runs of hidden systems:
S, seq 1 (8 x 20):
[[-43 -18   4 -16 -47  23  41 -26 -10 -24 -44  36 -27 -20  34  41 -18 -37
   15  -6]
 [-15  -7  26  -3  10 -15  42   9 -72 -15 -40  -9 -29 -29   3  33 -62  -2
   16 -26]
 [ 11  -9 -20 -37  40 -46  -4  17 -60 -56 -23 -49   0 -17  40  10 -12 -11
   -3   5]
 [  6  31 -43 -27  -3 -15 -18 -11   0 -81 -29   6 -29  23  39  10   8 -52
   16  14]
 [-16  47 -20 -10 -35  26  31 -10 -27 -47 -10  22 -17  12 -12 -24 -40 -40
   62 -10]
 [-33 -25 -11 -38 -15  32  51  16 -58 -14   1 -18  36 -30  19 -25 -24 -23
   44   4]
 [-26 -48 -10 -40  10  25  17  13 -22 -18 -37  -1  -2 -22  67  44   1 -45
   -4   4]
 [  0  26   5 -16  28   4  -4  13 -20 -22 -58  13 -54  -6  19  55 -47 -36
    9 -28]]
X, seq 2 (8 x 20):
[[ -3   8  49   0 -33  37  36   2   9  66  15  25   3 -34 -29  -2 -47  23
    8 -36]
 [ 42 -10  56 -69 -11  14   0  17  -6  -4  19  -8  25 -20  45 -32  19  21
  -37  -7]
 [  9  26  13 -32  15   6 -60  -8  47 -12 -45  16 -34  17  17  26  52  -7
  -31   5]
 [  6  70  18  18 -18 -16  -7 -22  19  17 -21  24 -46  -6 -53  16 -44  16
   14 -31]
 [ 61  31  27  -9 -30 -23  24  -1 -14 -35  56   6   9  10   6 -54 -30  18
   -5 -12]
 [ 33  -7 -25   1 -14  -3 -21 -15  51 -45  27  26  -3  42  51  -4  46 -30
  -28  23]
 [-21  10 -44  33 -41 -23   0 -43  63  25  -9  31 -24 -20  -7  55 -18 -21
    6  -7]
 [ 15   5 -12 -16 -40 -62  34 -19 -21   3  29 -25  21 -62   4  -2 -55  19
    6 -18]]
F, seq 3 (8 x 20):
[[ 38  79 -44 -31  -5  -6 -37  -1  45 -13  21   1  -2   4  -9 -23 -17 -28
   28 -11]
 [-32  45 -15 -60 -53 -24  -8 -37  -6 -29 -38 -13   2 -39 -11 -18  17   8
   28   8]
 [-36 -16  64  -7 -32 -12  22 -31 -31  -7 -59  14 -31 -22  -6  27  11  37
  -22  -3]
 [ 25 -24  74  50   0  12  40  12 -28   8  16  32 -19  30  -8  -5 -25  31
  -29 -19]
 [ 61 -14  -7  19   9  -1  20  24  -7 -34  71   8  18  36  37 -37 -18 -19
  -10   1]
 [ 25  17 -72 -15  -6 -30 -23 -14  38 -52  16   2  -6   9  48  12   3 -52
    3  11]
 [-41  42 -47   5 -41 -21 -10 -48  37  -2 -35  19 -27 -18 -26  33  -8 -21
   33   0]
 [-60 -14  18  16 -54   3  49 -31 -28  27 -18   3   9 -33 -44  -6 -12  29
   29   0]]
E, seq 4 (8 x 20):
[[ -6 -35  21 -52  15  78   8  40   2  30  -9   8  19 -17  47  12   6 -31
   -3  -8]
 [ 19  25  -7 -36  23  43 -20  32  41  59   0   8  -3 -32  11  32 -40 -29
    7 -36]
 [ 20  80 -18 -56  -7  -9 -43  -6  38  17  -9  -8  -7 -32 -22  -6 -19  -4
   21 -22]
 [ -9  62   6 -55 -35  -2 -33 -32  14 -47 -46   9 -25   1  -5 -16  34  -1
   11   8]
 [-19  18  46 -14 -36  53  17 -14 -11 -44 -40  48 -35  37   6 -12  19 -16
   12   2]
 [ 19   0  36 -13 -18  72  45  24 -17 -13  23  41   1  22  26 -30 -30 -32
   18 -18]
 [ 40   1 -28 -42  -8  29  16  25  23  -4  45  11  21 -15  61  -4 -37 -55
    9 -17]
 [ 11  27 -59 -25 -25 -20  -8 -20  51   0   3  13 -12 -37  35  44 -36 -49
   13 -17]]
Z, seq 5 (8 x 20):
[[ 12  21   4 -40  29 -33 -36  13 -32 -10   1 -59  33  -8 -24 -50  32  43
   -2  18]
 [-20 -32 -27  28  55   1 -36  11   7 -17 -39  -4 -22  38  20  44  45 -24
  -20  23]
 [ -5  17   1  65 -21  33  33  -7  14   5  12  56 -33  38 -28   7 -43 -26
   28 -19]
 [  4  22  14 -39 -34  31   8   7   8  35  41 -11  52 -21 -30 -68   8  26
   24  -1]
 [-14 -51   3 -53  24  11 -22  17   4  20 -26 -27  23 -34  49  28  44  -2
  -33  12]
 [  3  -5  24  28   6 -14  25  -4 -16 -13 -36  31 -59  -3  21  66 -55 -17
  -15 -29]
 [ 22  71  21   0 -18 -29   1 -11 -25 -18  10  -6  -8   5 -57 -48 -31  34
   24 -15]
 [-16  -3 -19 -28  22  -4 -50   1  10 -14 -11 -34  28  18  -9 -33  85  14
   -5  41]]
E, seq 6 (8 x 20):
[[-32  52  -3 -19 -17 -25 -38 -32   6   5 -39 -19  -6 -12 -62 -19  34  36
   19  12]
 [-33   0  59 -26 -16  27  -3 -10 -36 -29 -47   3  -6  21 -18 -34  59  33
   -5  20]
 [  3 -32  65  -3  21  78  16  35 -16   4  -6  28  -5  38  21 -14  23  -4
  -17  -1]
 [ 45  -5   7  -5  25  60  -1  44  37  48  53  18  20  10  23 -10 -22 -22
   -7 -21]
 [ 39  31 -42 -33 -15 -11 -34  -5  76  36  44  -2  23 -31  15   2  -9 -14
   -6 -12]
 [ -5  43 -11 -24 -56 -46 -24 -54  52  -4 -22  13 -20 -31  -6  20  15  13
  -11  -1]
 [-11  28  62  -3 -51 -20  19 -40 -24 -39 -42  29 -42   4 -17  -2   1  31
   -9  -7]
 [ 27  -2  62  -1   1  17  35  17 -57 -58   1  20 -21  40  22 -31 -15   2
  -10  -7]]
X, seq 7 (8 x 20):
[[ 56 -21  -6  40  49  -9 -14  29  28   7  34  12 -15  30  37  36 -17 -19
  -42 -11]
 [ 22  21 -53   1  16  12 -29  16  67  60  40  -3  16 -20  -7  15 -27 -26
   13 -17]
 [ -9  36 -36 -69 -44  14   2  -9  15  10  13 -14  36 -48   0 -34 -10 -17
   45  -3]
 [-27  10  -1 -61 -41  -4   9 -24 -30 -69 -45  -1  -9 -14  35 -10  25 -17
   16  16]
 [-16  -3  11  28  11 -33  11 -16 -39 -59 -57  15 -58  22  12  47 -12 -11
  -10  -1]
 [ 35  -3  -4  67  46 -33  14  23 -26  -2  22  -1 -24  22  -8  25 -61  -2
  -10 -21]
 [ 40  -9 -47  19  38  14  -6  40  22  24  72 -16  41  16  10 -24 -18 -24
    8   0]
 [-29  -4 -60 -33 -16  52 -10   3  44  26  13   0  41 -15  11 -10  25 -44
   36  16]]
Z, seq 8 (8 x 20):
[[ 18 -18 -18  53 -23  13  41  -6  10 -39  36  49 -19  43  34   9 -29 -47
    5  -2]
 [ 47  27 -17 -24 -31   5  15   7  21   7  75  -1  39 -13   6 -54 -32  -7
   19 -12]
 [  6 -16 -55 -59  18 -19 -31  13  22  15   7 -44  38 -47  42  16  15 -19
   -7   8]
 [-24 -18 -46  20   9 -33  18 -10 -17 -14 -34  -1 -31 -26  25  70 -46 -38
   12  -9]
 [ -9  27 -17  28 -12 -32  38  -7 -58 -29  10 -13  -1  -2 -42 -28 -55   5
   47  -6]
 [ -5 -13 -23 -11  42   2 -16  28 -41 -19  18 -51  45  21 -11 -57  39   8
   16  33]
 [ -5 -44 -26  24  58  48  -8  40   5   3  -1   7  -2  39  33  29  10 -51
   -3   9]
 [ 11  30  -1  15   1  52  28  22  11  33  19  34 -13   0 -12   5 -72 -36
   35 -38]]
S, seq 9 (8 x 20):
[[ 23 -12  45  -3 -15 -49  21 -16 -25 -39 -26  14 -42 -14  40  41 -23  14
  -43 -17]
 [ 40  33   2  -3 -13 -81   9 -19 -30 -59   3 -12 -27 -12  14   4 -42  11
  -12 -13]
 [  8  20 -45 -10 -47 -65  15 -36 -13 -68  22 -14   7  -9  15 -25  -6  -7
   17  16]
 [-34 -18 -43  20 -67 -16  47 -44  -8 -48   9  20   2   0  19  -3  -5 -30
   30  20]
 [-36 -46 -23  43 -26  -1  67 -11 -38 -11   2  14  -4 -11  14  27 -50 -27
   26  -2]
 [ -9 -46 -40  22  35 -28  29  19 -42  -4  -3 -27   2 -23  30  46 -51 -29
    7  -7]
 [ -1   3 -74   4  50 -35 -24  11  -6 -26 -22 -26 -18  -4  23  47 -25 -46
   14   2]
 [-22  50 -71   5  27  -3 -26   1  -4 -30 -27 -12 -18  17 -26   5 -16 -46
   54   5]]
F, seq 10 (8 x 20):
[[ 18  10  38   6  17  -4 -53  -3  44  34  -2  -1  -2  20 -29  -8  58  49
  -46   8]
 [ 36  24  35 -11 -11   2 -33  -3  44  32  38   0  23   9 -27 -49  40  48
  -30   3]
 [ 41  13  24 -45 -22 -34 -32 -14  35   3  28 -16  25 -18  12 -32  40  43
  -42   7]
 [ 40  32  28 -17 -20 -58 -38 -28  39   1   1   0 -16 -13  -1   6  21  45
  -49  -5]
 [ 31  42  35  17 -35 -54 -13 -34  18  -6  17   7 -15   7 -38 -28  10  56
  -27  -3]
 [ 24  -1  28  13 -47 -55   8 -38  -1 -35  31   0   7  13  -4 -39  33  49
  -33  17]
 [ 27 -22  14  31 -39 -56  -1 -39  32 -27  24  21 -11  14  23   7  32  27
  -54  16]
 [ 28   3 -10  56 -44 -49   3 -40  53   5  47  29 -10  13 -10   4   0  20
  -28   1]]
G, seq 11 (8 x 20):
[[  6   6 -37  35  46 -64 -12   4 -48 -61 -16 -31 -22  27  -4  11 -13  -7
    5  13]
 [ -2  25 -64  60  22  -4  -5   3   9 -25  11  14 -23  45 -22   8 -27 -46
   39   4]
 [-26   7 -60  32 -27  32  15 -10  37  38  37  15  26   0 -32 -14 -20 -31
   51   2]
 [-34 -42 -39 -22 -33  19  23  -6  23  51  24 -13  52 -55  18   6  -1 -14
   18   7]
 [-26 -59   2 -22   8 -15   6   2  -4  40 -26 -22  10 -58  36  59  -2   7
  -29  -3]
 [-17 -27  24  24  59 -30 -24  13 -28  23 -47 -29 -21  -4 -18  48  12  33
  -33  -1]
 [ -7   1  -6  39  73   1 -44  26 -20 -10 -21 -23 -10  55 -37  -9  42  11
   -2  22]
 [-10   1 -27  27  20  56 -23  13  29 -15   7  25   1  69  -6 -24  49 -36
   17  27]]
G, seq 12 (8 x 20):
[[-30 -55 -45  50   8  -6 -13 -14  46  22  -3  10   0  15  14  50  38 -18
  -20  24]
 [-18 -48 -12  63  10  -8 -13  -9  44  57  17   4  13  13 -21  27  36  23
  -29  17]
 [  4 -42 -17  22  28  -6 -39   8  45  43  29 -20  34  11  -2   1  60  22
  -37  26]
 [ 10 -24 -14   3  18   0 -52  -3  65  19  -1   4   2  18  23  25  67   0
  -47  20]
 [ -4  -9  17  27 -13  -8 -40 -29  60  21 -11  23 -14  26 -14  14  66  28
  -44  18]
 [ 11 -19  15  25 -20 -24 -25 -26  36  -2  23   5  14  32  -9 -26  73  44
  -44  31]
 [ 43 -17  -2  12 -15 -29 -25 -18  50 -26  38  14   5  33  36  -8  51   7
  -51  21]
 [ 45  16   4  21 -30 -36 -25 -30  71   0  29  32 -20  18  12  12  18  13
  -46  -3]]

runs to name:
seq 13 (2 x 20):
[[-26  12 -56 -27  28  25 -32  20  12  40   6 -42  46 -18 -32 -26  19 -10
   41  15]
 [-61 -54 -24   3  21  45  16  15 -16  27 -38  -5   7 -17  13  44   1 -35
   19   7]]
 => Z
seq 14 (2 x 20):
[[ 24 -33  17   6  30  22  37  46 -32  41  45 -14  32 -21   9  -8 -55   3
    3 -23]
 [ 22 -22 -36 -42  31 -20 -35  18  36  26   6 -31  19 -37  50  38   9 -18
  -30  -1]]
 => S
seq 15 (2 x 20):
[[ 16  31   7 -39  25  32 -15  22 -17 -62 -40  16 -37  32  40   7   1 -48
    7  -7]
 [-17  40  44  24 -35  41  28 -16  -9  -8 -23  51 -41  28 -39 -11 -25  -2
   29 -19]]
 => G
seq 16 (2 x 20):
[[ -2  -8 -32 -38 -59  15  31 -12  25  22  49   2  50 -43  20 -25 -16 -18
   25  -1]
 [-28 -25 -15 -66 -37 -13   3 -24  -5 -35 -33 -12  12 -40  55  15  34 -16
   -6  19]]
 => X
seq 17 (2 x 20):
[[-26 -87  -1  33  -7 -29  27 -12 -13  15  15 -16  26 -15  22  21  28  26
  -34  23]
 [ 18 -30  -9  67  23 -38  -5  -7  21  -6  -2  20 -38  27  22  62  -9  -8
  -43  -3]]
 => S
seq 18 (2 x 20):
[[ 12  39  -1  55 -28 -16  32 -20 -17 -44  14  31 -31  42 -28 -21 -42  -8
   28  -8]
 [ 24  22 -35  10 -31  -2  34   1  -3  -3  69   0  32  -3 -12 -49 -48 -15
   39  -8]]
 => G
seq 19 (2 x 20):
[[-42 -27   0  50  28  -4  35  10 -57  10 -36  -7 -23  -6 -26  41 -46  -5
   22 -11]
 [ -4  16  34  23  31  16  17  28 -63   5   6 -21   8  22 -59 -48 -23  30
   28  -5]]
 => Z
seq 20 (2 x 20):
[[  0  22  16 -23  19  36 -63   3  59  30 -20   9  -3  22 -17  -6  66  11
  -20  10]
 [  4  39  62   6  -3  46 -21   3  23  34  -7  28 -13  29 -53 -31  25  36
   -4  -9]]
 => S
seq 21 (2 x 20):
[[ -9 -40 -67  17 -11 -16  41   1 -25 -34  39 -16  32  -4  32  -8 -23 -42
   29  17]
 [-42 -49 -67  19  -6 -29  28 -12 -11   4  -6 -17  12 -34  23  46 -23 -33
   18  10]]
 => E
seq 22 (2 x 20):
[[-36 -47  42  44   8   7  15  -3  -2  63 -25   8 -10 -13 -28  43   3  36
  -25  -8]
 [  3  -7  76  37   3  -5  15   2 -20  46  -2   5 -11  -1 -49  -2 -12  64
  -26 -19]]
 => Z
seq 23 (2 x 20):
[[ -1  17  37  11  -2  52 -15   6  56  77  -4  35 -13   1 -32  17  -2  12
   -8 -23]
 [ 27  27  59 -52 -40  25  11   2  15  39  21  11  17 -36  -6 -31 -15  33
  -10 -28]]
 => X
seq 24 (2 x 20):
[[ 36  34  -8 -68  37  -8 -44  23  16  -7 -25 -17 -15 -25  41  30 -13 -26
  -15 -19]
 [ 18  84 -28 -34  21  -3 -36   8   7 -26 -31  -1 -34   0 -15   6 -34 -32
   34 -22]]
 => X
seq 25 (2 x 20):
[[ 60   8  20  21  49 -10 -31  24  28   3   7  16 -38  28  24  36 -14  -5
  -47 -21]
 [ 44  57 -24  46   3 -24 -28  -7  47  -1  43  15 -12  40 -39 -22 -15   2
    3  -7]]
 => E
seq 26 (2 x 20):
[[-24  -5 -37  -5  -8 -62 -36 -30  10  -4  -8 -44  25 -17 -22 -11  57  33
   -8  33]
 [-13 -35 -50  24   0 -47 -15 -27  11 -51 -13  -4  -7  22  35  29  44 -20
  -22  38]]
 => G
seq 27 (2 x 20):
[[ 61  20  30 -52  -3  16 -17  16  14 -38  30   9   8  23  46 -43  24  -6
  -26   1]
 [ 32   6 -11   9 -21  20 -13 -12  68 -16  15  54 -27  33  46  24  13 -40
  -25  -3]]
 => E
seq 28 (2 x 20):
[[-14  -1 -88  46  31 -42 -27  -8  19 -12  -1 -18  -5  16 -12  31  -1 -32
   16  17]
 [-32  -1 -65  32 -10 -18  28  -6 -21  13  26 -25  29 -20 -36 -11 -40 -13
   57   4]]
 => X
seq 29 (2 x 20):
[[ -8 -16  13   7   6 -32   6 -16 -33 -69 -55  11 -48  18  39  44   5 -16
  -23   6]
 [  6  12  21  85  11 -19  19  -6 -25 -14   6  21 -37  50 -47  -2 -30  16
    5  -6]]
 => G
seq 30 (2 x 20):
[[ -1  -8 -29  27  42 -40 -48   3   5   7  12 -45  24  23 -34 -22  54  34
  -14  32]
 [-42  10 -26  43  -7   5 -14 -18  13  27   3  -9  20  21 -73 -35  37  25
   32  26]]
 => X
seq 31 (2 x 20):
[[ 16  61 -14 -12  -2   5  17   9 -22 -22  -6  11 -29  -8  -8   3 -79 -37
   46 -35]
 [-20  47 -33 -61   4   3 -21   4 -27 -28 -16 -39  24 -16 -21 -46  11  -7
   49  13]]
 => Z
seq 32 (2 x 20):
[[-18  12   8  11  59  31   3  41 -64   2 -16 -30   4  21 -45 -27 -19   2
   40  -2]
 [ -9 -13 -41 -27  54  38 -29  41 -11   0   8 -41  43  15   5 -33  37 -21
   24  25]]
 => E
seq 33 (2 x 20):
[[ 23  32 -11  20 -15 -60   2 -19  23  34  17  -4 -13 -44 -23  33 -64  19
   -5 -32]
 [ -1  35 -50 -20  14 -66 -30  -7  -9   4   1 -59  22 -40 -34  -9 -10  21
   18   3]]
 => G
seq 34 (2 x 20):
[[-13  -2 -59  27 -41  -5  11 -31  22 -57  26  21   9  38  16 -22  25 -39
   26  31]
 [-42 -45 -41  45 -52 -22  46 -39   6  -9   0  24  -4 -14  17  37 -16 -24
   11  11]]
 => X
seq 35 (2 x 20):
[[-47 -43 -48  48  -5 -22  14 -23 -24 -43  -9  -8   6  32  -4   0  37 -14
   15  40]
 [ -7 -58 -37  76   3   3  31   0  14   2  40  23   5  32  19  23  -7 -29
   -6  13]]
 => G
seq 36 (2 x 20):
[[  8  -5   9 -14  34  26  35  47 -65   6  18 -27  23 -15   0 -25 -56 -10
   33 -19]
 [  2 -24  -5 -32  49  64 -10  49 -18 -22  -5  -7  17  31  42 -16  27 -42
    8  13]]
 => X
